Each scene shows the same named points in several views, each turned, perhaps mirrored, and shifted as a whole.
A view may leave some points out. In some views, one point has been moved. Which views, in the order they come, and which point in each? Write - if no view has one.

Scene 1 (6 views)
panel a:
  pevi [ 19.2  12.5 -24.7  -5.2 -52.7  15.7  27.7  27.1]
  nado [ 10.6  20.2 -24.4  -1.2 -48.5  13.3  29.4  24.6]
  vopu [ -2.6  17.0 -18.0 -12.8 -32.5  -1.4  17.5  24.0]
  pilib [ 11.7  12.9 -24.2  -2.2 -49.1   8.7  23.9  20.8]
  kap [ -0.7  10.5 -21.3  -5.0 -43.3  -3.6  23.5  22.1]
  rilim [ -1.0  20.5 -20.9  -7.9 -38.3   1.4  20.9  26.0]
  nof [ -3.7  14.2 -20.3 -10.5 -40.0  -4.3  23.1  28.0]
  Lib [ -7.8  18.7 -21.4 -10.6 -38.8  -8.7  18.0  30.9]
  mos [ 16.0  10.1 -23.7  -4.0 -49.6  11.6  22.7  21.8]
  tokub [ 12.6  23.1 -35.6   1.5 -63.5   2.4  13.6  39.7]
  luko [ 14.7  13.7 -22.1  -3.5 -45.8  15.1  27.3  19.0]
  zug [  0.6  22.8 -29.4   3.9 -53.7  -2.0  20.9  29.0]
panel b:
  vopu [-24.9  47.8   8.8  29.8   8.2   5.2   0.1  -1.7]
  pilib [-10.6  26.2   6.9  19.5   6.0   6.2   9.7  -1.9]
  rilim [-17.7  40.5  15.7  24.7   6.0   7.1   0.5  -5.1]
  zug [-25.5  27.7   5.5  21.2  -3.8   2.4  -2.6  -0.7]
  nado [-9.8 22.2 14.1 18.2  1.5  7.5  5.7 -4.6]
  nof [-16.6  43.8   9.3  28.1   5.8   1.7  -0.7  -8.7]
  kap [-16.1  38.2   5.4  30.6   6.4   2.8   4.9  -5.1]
  Lib [-22.7  48.8  10.1  27.3   4.6   2.1  -4.9  -7.6]
  vip [-31.0  26.5   2.7  14.0  -8.1   1.0  -6.6   2.1]
  mos [-6.8 26.4  5.6 15.1  7.8  6.4 12.3 -2.0]
  luko [-5.8 24.3 12.3 18.2  7.7  9.0 13.1 -3.4]
  tokub [-31.9  28.7   1.3   6.9  -8.0   0.4  -8.9   2.8]
panel c:
  vopu [ 17.6 -16.1   7.2  -9.7  -5.8  14.8   3.0 -34.2]
  pevi [ 15.7 -24.4   8.1   1.0  10.8 -14.7  13.7 -18.9]
  Lib [ 24.2 -19.9  11.6  -7.9  -7.4  13.9   3.7 -34.9]
  zug [ 10.9 -17.0  21.0  -9.8  -8.5  -2.5   8.0 -25.3]
  nado [ 12.5 -26.9   7.5  -2.8  -0.1 -11.3  12.9 -22.9]
  vip [  7.7 -15.4  31.5 -11.1  -7.5  -5.0   5.1 -26.9]
  mos [ 12.1 -19.3   4.7  -1.2  10.1  -9.1  11.3 -20.6]
  tokub [ 10.3 -17.1  35.1  -5.8   6.2 -10.8   5.4 -24.4]
panel d:
  luko [ 15.0 -39.1 -21.8 -69.7 -26.1   3.4  34.9   8.9]
  vip [ 13.6 -34.9  -5.7 -43.1  -7.8  -4.0  25.3  16.1]
  pevi [ 14.3 -42.6 -14.4 -69.4 -30.3  -1.8  35.4  13.1]
  zug [ 13.5 -33.8  -9.3 -48.4 -12.2   3.2  27.6  11.9]
  rilim [ 18.6 -36.4 -20.3 -50.8 -14.9  12.2  41.5   5.0]
  Lib [ 19.5 -36.1 -12.8 -43.7  -9.0  18.0  45.5   5.3]
panel e:
  kap [ -7.2  20.3   7.5 -42.4  29.4   6.6  19.8  -4.1]
  pevi [-12.4  11.9  23.6 -33.4  38.5   2.2   7.9  10.3]
  zug [-18.1  11.5  10.2 -29.7  29.3   3.5  30.7  -0.2]
  nof [ -7.3  16.0   9.4 -43.1  24.3   8.4  18.3 -10.6]
  luko [ -8.8  13.2  15.7 -35.6  43.2   1.4   7.5   5.7]
  vopu [ -5.4  19.4   0.5 -36.8  23.6   7.5  21.5 -13.7]
  vip [-22.1  10.1  11.1 -21.7  25.7   3.2  36.3   1.0]
  Lib [ -8.5  15.0   6.4 -39.5  19.5   9.3  21.6 -16.1]
  mos [ -8.6  16.9  16.6 -32.3  37.7   2.4   9.1   8.9]
  pilib [ -9.7  16.2  14.3 -33.9  37.8   2.2  13.4   6.2]
  rilim [ -8.4  11.6   7.5 -37.4  29.9   5.5  15.7 -12.1]
  nado [-14.1   7.7  16.8 -34.4  41.5   1.2  14.1   2.3]
panel f:
  vip [  9.6 -27.7  18.5  12.7 -10.6  12.6   1.4  -0.3]
  rilim [  9.5 -45.2  10.4   5.0 -26.3   4.4 -14.0   2.4]
  luko [ 23.7 -49.5   7.5   4.6 -33.9   5.2   1.3  -7.4]
  pevi [ 20.5 -44.0   3.1   6.8 -35.4   6.3   9.8  -7.8]
  tokub [ 10.4 -24.9   6.0  10.7 -14.8  13.9  10.6  -4.5]
  vopu [ 12.8 -39.9  10.0   7.6 -22.2   6.0 -23.6   8.0]
  nof [  9.1 -40.8   7.7   9.2 -30.7   3.4 -16.0   8.5]
  nado [ 16.7 -47.3  12.6   6.4 -30.6   5.0   4.2  -6.2]
  mos [ 25.1 -43.4   3.0   6.5 -31.5   7.1   1.6  -6.0]
  zug [ 12.2 -34.1  18.4  12.4 -18.5   9.3  -2.4   1.3]
Views with a point moved: panel a, panel b
  panel a moved: vopu
  panel b moved: tokub
